(in the rows, 128 means zero)
One turn moves each row of this set onto another row. After a few examples, where does it send each row asked below?
fonin: [148 126 146 126 117  84 141 158 118 129 139 130  93 123 114 114 152 157
 135 104 133 151 140 123  92 106 102 108 126 117 136 138 112 128 137 131
 174 116 168 127 158 125]
bofem: [132 144 142 132  90 103 125 128  94 173 137 113  77 121 106 133 155 128
 137 109 162 125 144 138 119 102 118 106 152 149 130 131  98 111 104 103
 137 136 120 119 142 123]
zibe: [120 163 138 146 106  88 148 140  95 154 132 101 140 141 110 128 133 137
 140 103 127 167 151 121 111 120 139  87 144 142 136 122  81 132  91 118
 126 126 143 123 128 120]
busa: [112 141 142 110 107  84 141 155 111 150 137 110  94 120 128 111 144 125
 142 115 161 142 138 128 109 105  94 125 143 130 138 117  99 123 107 103
 147 127  96 129 139  93]
Zufed: [121 160 140 143 102  86 144 127  92 143 129 106 150 135 130 114 145 158
 144 122 111 139 154 121 137 110  82 101 141 129 135 147  80 137  99 102
 132 115 129 119 126 106]
rike: [127 126 124 118 107  87 132 121 140 162 125 123 116 125 128 133 140 158
 158 100 134 122 142 117  95 152 139  85 132 124 122 133  98 129  94 137
 141 119 119  92 137 136]
panap: [122 122 113 106 118  87 126 144 123 115 115 134 124 112 128  96 156 153
 143 100 147 108 136 122 116 146 113 114 140 114 144 132 100 124 115 137
 128 131 124 123 146 100]
dadi: [142 107 157 137 108  87 131 134 120 138 143 128  96 122 105 112 158 145
 121  97 130 138 153 135 119  93 101  82 136 107 122 149 110 127 126 108
 176  98 152 108 160 137]
Fadi: [122 139 131 123  96 110 156 125 112 115 113 123 150 117 125  92 175 163
 132 103 134 121 144 147 108 110 117  76 124 123 144 117 109 134 112 122
 137 117 145 126 117 143]
mag: [128 116 147 129 132  89 156 142 103 147 153 117  81 119 113 118 150 137
 125 112 132 155 130 143  90 130 107  87 142 111 145 135  81 110 118 103
 158 106 136 106 147 132]
geg: [139 124 145 120 122 101 114 128 143 147 128 136 127 122 134 121 150 148
 133  85 124 118 158 127 120 144 134  80 123 117 110 127 115 140  90 126
 130 127 133  92 131 123]
kopif: [112 133 137 127  91 121 130 135 135 164 113 110 113 129 112 100 151 124
 113 110 120 122 122 135 128 123 111 113 119 142 135 111  94 125  88 127
 148 120 144 112 121 141]
vedi: [117 131 101 122  95  86 119 130 127 127 120 121 124 117 122 106 150 165
 148 110 131 100 142 123 146 139 107 110 125 126 133 141  92 134 100 124
 146 112 126 104 155 101]
zopo: [141 124 131 152 111  88 146 136 107 142 133 102 123 116  97 120 144 153
 135 122 113 151 143 128 119 122  95  91 133 113 148 149  71 123 127 124
 158 104 160 125 169 136]
fovi: [119 142 130 115  90 105 153 122 119 127 121 108 110 122 143 117 176 140
 131 131 138 131 115 136 103 123 125  75 114 139 158 108  79 134 117 106
 151 117 127  98 140 116]
sume: [132 135 170 131  98  95 136 143  99 137 120 130 163 108 108 108 152 141
 149 103 155 128 148 116  97  87 118 106 162 133 140 152 117 125 123 109
 160 120 137 120 158 115]
tufo: [150 128 147 151 104 111 130 119 134 130 117 123 152 124 113  96 147 140
 114 117 128 159 123 125 111 118 117  99 114 149 142 126  87 137 104 132
 135 117 121 111 148 148]
bevo: [112 144 150 109 102  82 146 147 114 148 135 108  95 120 125 108 155 125
 147 117 162 144 140 126 108 101 103 118 145 129 131 116 107 122  97 102
 152 125 102 123 138  87]
goso: [124 145 126 129 110 103 111 150 121 112 117 144 135 104 127 117 143 165
 132 109 134 110 134 117 118 142 130 103 130 120 141 137  87 132 124 123
 144 117 129  99 157 101]
fud: [133 119 130 127 127  98 141 152 107 141 147 107  78 126 109 101 158 138
 124 112 116 141 146 153 130 122  87 114 127 109 137 133  93 116 109 106
 150 118 152 127 148 121]
mevar: [141 100 135 125 122 104 112 114 132 151 121 130 118 117 121 121 155 135
 144  97 139 113 148 132 114 141 134  82 143 122 130 144  97 119  97 125
 122 127 104  97 153 137]
bebis: [120 156 135 145 104  78 146 141  95 158 136 103 146 139 114 137 135 139
 146 105 127 165 155 124 112 122 132  80 146 137 134 133  81 135  95 118
 127 119 138 120 123 129]
Dab: [129 109 130 124  78  84 130 133 120 120 122 117 130 108 116  94 193 124
 127 123 153 123 122 136 121 110 133  89 136 129 127 123 112 130 106 110
 161 106 124 117 148 137]
Tez: [131 122 142 123 120  75 169 129 119 145 141 101 119 128 109 111 153 151
 138  95 112 150 156 136 105 120  86  74 128 102 137 145  95 136 107 129
 152 107 169 121 137 130]
posi: [160 131 166 123  97  84 120 131 119 142 136 114 139 139 127 128 168 129
 140  83 148 142 161 125 102  87 118 101 150 130 114 138 120 150 124 113
 132 136 151 115 148 118]
Rafi: [118 164 150 144 104  97 149 119  93 144 126 106 146 135 128 110 151 155
 144 123 116 138 157 124 138 105  92  92 144 128 138 138  80 128  95  94
 137 118 130 113 125  99]
Bugu: [145 135 151 113  91 107 135 125 127 141 118 123 109 123 122 103 175 139
 128 120 136 124 112 125  81 114 111 124 126 142 133 149 110 130 103 146
 138 130 133 111 133 149]
sof: [131 135 168 129  96  96 124 152  98 138 122 131 158 112 115 115 148 137
 142 100 149 120 144 111 101  88 112 112 159 134 138 155 116 130 133 109
 161 120 142 119 161 113]
Fub: [130 136 140 128  98 103 127 132  96 175 143 113  80 119 115 136 154 128
 142 105 163 127 148 147 119 104 109  97 150 144 134 130  97 113 109  97
 132 133 112 118 135 128]
Vadav: [166 136 163 129  94  85 128 122 116 139 131 110 139 138 117 117 166 136
 137  86 150 143 161 121 105  88 117 109 150 135 116 139 120 146 115 116
 128 141 149 122 154 116]

Zufed goes to posi
kopif goes to Fadi
panap goes to rike
Now find these:
fud goes to Tez
sume goes to bofem

One turn moves each row of this set onto another row. After a few examples, where does it send each row asked below?
duro: [108  98 119 130 143 143 134 138 162 139 161 136 108 152  81 130 113 118
 123 104 126 119 112 131 131 115 124 112 139 108 125 129 137 138 140 136
 122 121 133 133  97 138 125 125 131 129 123 142 146]
keko: [129 136 121 176 149 152 126 118 121 135 142 130 118 103 105 125  94 133
 137 130  80 110 132 130 112 135 147 135 129 122 137 114 137 138 124 131
 163 117 113 127 107 129 134 104 128 127 119 135 137]
bifuv: [121 133 112 100 162 138 138 142 119 104 148 120 122 118 151 122  96 124
 125 130 139 118 130 130 148 152 127 130 104 113 139 126 131 129 111 123
 162 115 127 129 159 120 118 120 117 134 130 134 102]
rak: [146 141 124 137 151 141 130 115 128 140 167 144 107 136 165 116 154 134
 130 119 111 120 112 133 116 118 135 119 143 110 118 111 147 129 114 106
 134 126 141 114 153 139 125 148 125 138 125 122 146]
bigel: [138 137 121 149 155 142 144 110 137 148 148 132 118 130 178 121 147 135
 135 131 109 124 108 126 133 106 141 126 137 126 120 117 137 121 109 102
 145 126 149 131 136 134 126 144 128 131 124 136 144]
sas: [106 112 114 128 142 150 133 141 142 124 163 150 104 161  79 120 111 114
 122 106 134 125 121 137 119 127 124 119 145 102 118 133 149 141 151 128
 135 128 131 125 109 148 120 127 122 133 117 126 148]
nozo: [132 137 123 169 147 151 119 121 118 134 150 136 114 102  97 124  99 132
 136 123  80 108 134 134 109 140 144 130 134 113 139 111 142 142 125 134
 159 116 111 120 115 128 134 105 127 131 122 130 140]
Nusav: [110 115 124  87 140 148 140 131 164 114 139 127 122 119 133 122 149 123
 141 127 169 133 142 113 134 137 138 133 149 143 131 119 139 137 123 139
 146 133 115 136 111 116 133 104 139 103 118 124 144]
kado: [135 126 125  96 144 144 123 132 120 112 156 121 121  99 129 120  98 129
 126 111 138 127 122 125 150 126 135 109 108 132 147 109 126 129 114 127
 148 125 137 122 159  93 129 129 141 120 133 129 115]
zadal: [136 147 119 145 151 148 142 112 121 139 153 144 113 132 172 113 146 132
 135 126 116 127 115 132 122 114 142 128 144 121 116 117 148 124 118  97
 151 132 149 123 147 138 124 148 123 134 122 123 148]
Bom: [134 132 123 173 147 149 120 117 124 138 147 129 115 101 100 127  98 134
 137 125  79 107 130 131 112 136 144 130 131 118 140 111 136 140 123 138
 155 114 110 124 111 126 136 104 129 127 120 135 137]
kas: [128 139 119 174 148 155 123 120 115 133 144 134 116 104 102 121  95 131
 138 128  83 110 135 135 109 141 147 136 134 118 135 114 142 139 126 131
 166 118 114 124 113 132 133 105 124 130 119 130 139]
noko: [135 124 121  98 154 140 129 127 124 103 148 118 121 114 148 121  89 131
 133 124 141 129 124 119 141 131 132 125  89 126 134 116 129 126 113 125
 150 119 127 124 151 110 125 125 136 117 121 128  95]
Tuk: [122 136 116  96 149 143 131 148 116 113 156 124 125 102 133 123 104 123
 118 117 138 118 127 135 155 147 132 114 121 119 154 121 128 130 110 124
 160 123 137 124 167 103 122 125 123 136 144 135 122]
vik: [ 96 116 111 137 144 158 144 134 139 122 145 146 113 159  92 117  98 112
 130 115 140 136 122 129 124 116 134 128 139 120 111 135 146 132 156 119
 152 136 141 137  98 147 121 126 124 125 111 128 145]
Nol: [110 115 126  85 140 141 137 138 167 118 145 127 120 118 131 126 157 122
 136 125 164 126 140 119 138 145 132 128 156 135 137 119 136 139 118 142
 141 129 113 134 115 115 132 102 135 110 125 129 147]
tud: [ 99 101 116 141 144 151 147 131 158 138 143 133 115 153  93 127 100 118
 131 114 131 130 112 126 137 104 132 122 133 126 119 133 134 128 143 125
 139 128 144 144  86 138 126 123 133 121 117 142 143]
desak: [111 119 122  83 145 142 136 141 162 111 148 130 116 127 134 123 156 121
 136 127 167 124 144 121 131 154 129 134 155 127 132 121 142 143 121 142
 143 126 105 131 119 125 128 102 127 115 123 124 144]
miv: [111 121 122  87 143 147 138 134 159 106 143 131 118 129 137 120 149 120
 139 130 170 132 146 117 126 147 134 139 148 136 124 121 143 140 125 138
 147 132 108 132 115 124 128 103 131 107 113 118 139]
gile: [147 131 126 141 152 134 134 113 142 153 163 133 110 132 169 123 154 138
 132 123 105 117 105 128 127 110 134 118 135 114 123 113 137 127 106 111
 128 118 140 121 142 135 127 145 129 134 128 136 143]

desak goes to miv
keko goes to Bom
kado goes to Tuk
Now find these:
zadal goes to bigel
sas goes to vik

One turn moves each row of this set onto another row. After a few examples, where does it send each row asked below?
pazor: [117 122 112 109 106 119 135 100 125 143 117 126]
rofo: [121 111 140 109 137 130 134 164 130 136 131 125]
gadin: [135 149 118 124  95 127  99 122 154 141 116 129]
Saleb: [129 113 128  97  86 113 135 124 143 152 126 138]
muvi: [118 109 135 107 143 135 125 154 132 133 133 132]
zafa: [111 112 117 130  90 130 131 139 113 135 143 137]
fuma: [157 121 115 144 105 121 118 126 133 150 110 117]
Pev: [114 136 127  99 109 122  98 132 153 135 152 133]
taves: [126 153 130 130 102 113 103 118 156 140 127 124]
mavi: [156 135 118 142 108 104 121 132 133 148 108 129]
gup: [136 110 125 132 142 118 127 137 103 140 133 126]
Nune: [136 100 125 134 132 119 131 145 114 153 123 114]
Fuz: [114 149 121  95 117 126 111 130 153 129 142 126]
vumaz: [143 159 121 133 101 124 113 120 146 132 128 123]
Bamo: [107 137 128 104 113 128 114 148 161 135 147 124]
Zimu: [122 121 137 103 130 128 126 162 127 137 149 140]
Zal: [103 144 128  98 110 128 105 146 150 141 133 135]
Pigab: [120 114 134  87 136 120 123 151 133 137 141 133]
rugo: [159 129 105 137 112 107 128 126 127 148 125 119]
nogig: [141  98 134 124 135 109 122 145 110 144 132 129]
pogot: [116 110 153 117  94 128 121 124 127 140 133 147]
popa: [ 99 134 127 103 113 119 107 149 152 134 144 122]
berin: [157 131 108 137 101 107 118 135 137 144 108 122]
Femo: [140 100 111 131 136 112 121 144 113 141 119 127]
Lig: [105 117 138 105 135 125 126 159 125 147 134 126]
mivin: [127 154 136 121 103 119 102 123 154 135 115 128]
bonuz: [148 150 131 119 104 120 110 110 153 141 124 129]
fas: [126 132 121 123 103 137 153 128 114 136 119 135]
Muso: [138 100 118 137 134 117 120 136 113 138 116 117]
pud: [158 124 120 150 107 109 119 133 121 142 127 123]

Femo goes to mavi
zafa goes to fas
Now find these:
Pev goes to Zimu
Nune goes to fuma
berin goes to mivin
nogig goes to pud

